[[ 31 -76  72]
 [-53  55 -95]]
=>
[[ 31  72]
 [-53 -95]]

[[ -31  -76   14   18  -12   -2   41]
 [ -72  -89   -5  -49  -15    5   29]
 [ -82  -96  -16  -77  -18   18   -3]
 [ -79  -94  -20 -104  -22   61   -5]
 [ -43  -79    9    1  -12   -2   -4]
 [ -85  -99  -24  -93  -20   33   19]]
=>
[[-31  14 -12  41]
 [-72  -5 -15  29]
 [-82 -16 -18  -3]
 [-79 -20 -22  -5]
 [-43   9 -12  -4]
 [-85 -24 -20  19]]

[[ -4  -8  27  59 -28 -19]
 [ -1  -1   5  15  -5  -2]
 [ -4 -16  40  83 -31 -32]
 [  2   1  -7  -8   2   2]
 [ -1  -2   8  13  -7  -4]
 [ -1  -8  24  40 -17 -16]]
=>
[[ -4  27 -28]
 [ -1   5  -5]
 [ -4  40 -31]
 [  2  -7   2]
 [ -1   8  -7]
 [ -1  24 -17]]

[[  -1   -6  -91  -96]
 [  -3    2   93   99]
 [  -9   -3   93  102]
 [   4    3  -94  -99]
 [   2    7  -99 -105]
 [ -10   -1   88   98]
 [  -6   -2  -90  -95]]
=>
[[ -1 -91]
 [ -3  93]
 [ -9  93]
 [  4 -94]
 [  2 -99]
 [-10  88]
 [ -6 -90]]

[[ 59  49 -19  57 -72 -51  51  58 -57  54 -45 -71 -54 -73]
 [-59 -66  -6 -47  30  64 -56 -61  53 -35  74  36  52  38]
 [-63 -53 -19 -44  67  59 -55 -78  46 -63  53  75  47  70]
 [ 46  43  -4  54 -39 -35  48  50 -67  46 -52 -46 -29 -51]]
=>
[[ 59 -19 -72  51 -57 -45 -54]
 [-59  -6  30 -56  53  74  52]
 [-63 -19  67 -55  46  53  47]
 [ 46  -4 -39  48 -67 -52 -29]]

[[-64  31  96 -62]
 [-84  30  -3  46]
 [  9  88 -41  -6]
 [  1  66   9 -28]
 [-66 -14 -41  43]
 [ 25  70 -54 -13]
 [-37  14  44 -65]
 [ 45  55   7 -11]
 [-36 -74   9 101]
 [ 11   4 -63   9]
 [-42  22 -44   7]]
=>
[[-64  96]
 [-84  -3]
 [  9 -41]
 [  1   9]
 [-66 -41]
 [ 25 -54]
 [-37  44]
 [ 45   7]
 [-36   9]
 [ 11 -63]
 [-42 -44]]
---
[[-49 -16  53  45   5]
 [ 60  -8 -75  48 -23]
 [-24 -12  50  48  52]
 [ 71 -69  41  80  27]]
=>
[[-16  53]
 [ -8 -75]]

[[ 68 -73 -77  53 -38]
 [  4 -48  20  22  15]
 [-25 -28 -13  19  19]
 [-62  57  62 -47  75]
 [-73  70  63 -41  57]]
=>
[[-73 -77]
 [-48  20]]

[[ -71  -74 -105]
 [  28   30   61]
 [  28   29   61]]
=>
[[ -74 -105]
 [  30   61]]

[[ 37   9 -21 105]
 [ 41  -9 -10  59]]
=>
[[  9 -21]
 [ -9 -10]]

[[ 35 -14  52]
 [ 11 -44  27]
 [  8  32 -29]
 [-55 -39  29]
 [-77  -8  20]]
=>
[[-14  52]
 [-44  27]]

[[ -92   -6    1   93   96]
 [-102   -9   -3   99  106]
 [ -80  -12   -4   78   86]
 [-102   -6   -2  100  106]
 [  98    4    3  -97 -104]]
=>
[[-6  1]
 [-9 -3]]
---
[[ 55  -9  32 -20  49  46 -73  28  37  36  64]
 [ 42 -11  21 -25  38  37 -69  21  24  23  50]
 [-69 -13 -48  -1 -62 -63  43 -45 -51 -50 -77]
 [ 47 -13  23 -26  42  40 -75  22  27  26  56]
 [ 46 -10  23 -23  40  39 -69  22  26  26  53]
 [ 21  21  25  24  23  24  24  22  27  26  27]]
=>
[[ 55  -9  32 -20  49  46 -73  28  37  36  64]
 [ 47 -13  23 -26  42  40 -75  22  27  26  56]
 [ 46 -10  23 -23  40  39 -69  22  26  26  53]
 [ 42 -11  21 -25  38  37 -69  21  24  23  50]
 [ 21  21  25  24  23  24  24  22  27  26  27]
 [-69 -13 -48  -1 -62 -63  43 -45 -51 -50 -77]]

[[-19  85  79  63 102   2]
 [-28 -65 -64 -44 -79 -69]
 [ 52  36  43  19  54  59]
 [ 82  -5  13 -19  15  87]
 [-30  44  50  30  55 -25]
 [ 59 -29 -33 -28 -13  60]
 [-81   4   7  13 -13 -80]
 [-43  32  22  25  13 -61]
 [ 33  49  55  38  48  88]]
=>
[[ 82  -5  13 -19  15  87]
 [ 59 -29 -33 -28 -13  60]
 [ 52  36  43  19  54  59]
 [ 33  49  55  38  48  88]
 [-19  85  79  63 102   2]
 [-28 -65 -64 -44 -79 -69]
 [-30  44  50  30  55 -25]
 [-43  32  22  25  13 -61]
 [-81   4   7  13 -13 -80]]

[[-78  28 -84]
 [  8  34  25]
 [-75  20 -97]
 [ 79  37  66]]
=>
[[ 79  37  66]
 [  8  34  25]
 [-75  20 -97]
 [-78  28 -84]]

[[-54 -95]
 [ 31  -2]
 [ 12 -10]]
=>
[[ 31  -2]
 [ 12 -10]
 [-54 -95]]

[[ 41 -45 -39 -25  26  75 -60  10  41   8  -7  17]
 [ 32 -45  -3  73  -3  37 -49 -41 -17 -75  78  14]
 [ 58   3 -74 -65  70  53  28 -66  76  53  78 -78]
 [ 74  52  34 -63  69 -36 -54  67 -14 -46 -72 -29]]
=>
[[ 74  52  34 -63  69 -36 -54  67 -14 -46 -72 -29]
 [ 58   3 -74 -65  70  53  28 -66  76  53  78 -78]
 [ 41 -45 -39 -25  26  75 -60  10  41   8  -7  17]
 [ 32 -45  -3  73  -3  37 -49 -41 -17 -75  78  14]]

[[ 50 -63  59  53 -16]
 [ 67 -86  83  71 -24]]
=>
[[ 67 -86  83  71 -24]
 [ 50 -63  59  53 -16]]

[[ -44   -1  -39  -35   25  -46  -12]
 [ -35    0  -32  -28   20  -36   -9]
 [  17    0   13 -102   61  -52  -66]]
=>
[[  17    0   13 -102   61  -52  -66]
 [ -35    0  -32  -28   20  -36   -9]
 [ -44   -1  -39  -35   25  -46  -12]]

[[ 43  48  -5 -18 -59  54 -66  61  57]
 [ 56  61 -10 -17 -66  65 -78  70  65]
 [-41 -46   4  18  58 -53  66 -61 -55]
 [ 42  46  -6 -17 -53  51 -62  57  51]]
=>
[[ 56  61 -10 -17 -66  65 -78  70  65]
 [ 43  48  -5 -18 -59  54 -66  61  57]
 [ 42  46  -6 -17 -53  51 -62  57  51]
 [-41 -46   4  18  58 -53  66 -61 -55]]

[[-42   3 -45  37  50 -53  16  40 -38]
 [ 48  19  50 -26 -55  50 -36 -49  57]
 [  5 -44   9 -45 -22  19  63 -47 -32]
 [ 28  32  26  -2 -14  32 -21 -12  62]
 [-63  19 -50  81  78 -51  -7  69 -12]
 [ 64  25  41 -35 -47  61 -40 -63  62]
 [  1 -29  -9 -24 -18   1  52 -17 -40]
 [-61   0 -48  45  54 -45   5  59 -35]]
=>
[[ 64  25  41 -35 -47  61 -40 -63  62]
 [ 48  19  50 -26 -55  50 -36 -49  57]
 [ 28  32  26  -2 -14  32 -21 -12  62]
 [  5 -44   9 -45 -22  19  63 -47 -32]
 [  1 -29  -9 -24 -18   1  52 -17 -40]
 [-42   3 -45  37  50 -53  16  40 -38]
 [-61   0 -48  45  54 -45   5  59 -35]
 [-63  19 -50  81  78 -51  -7  69 -12]]
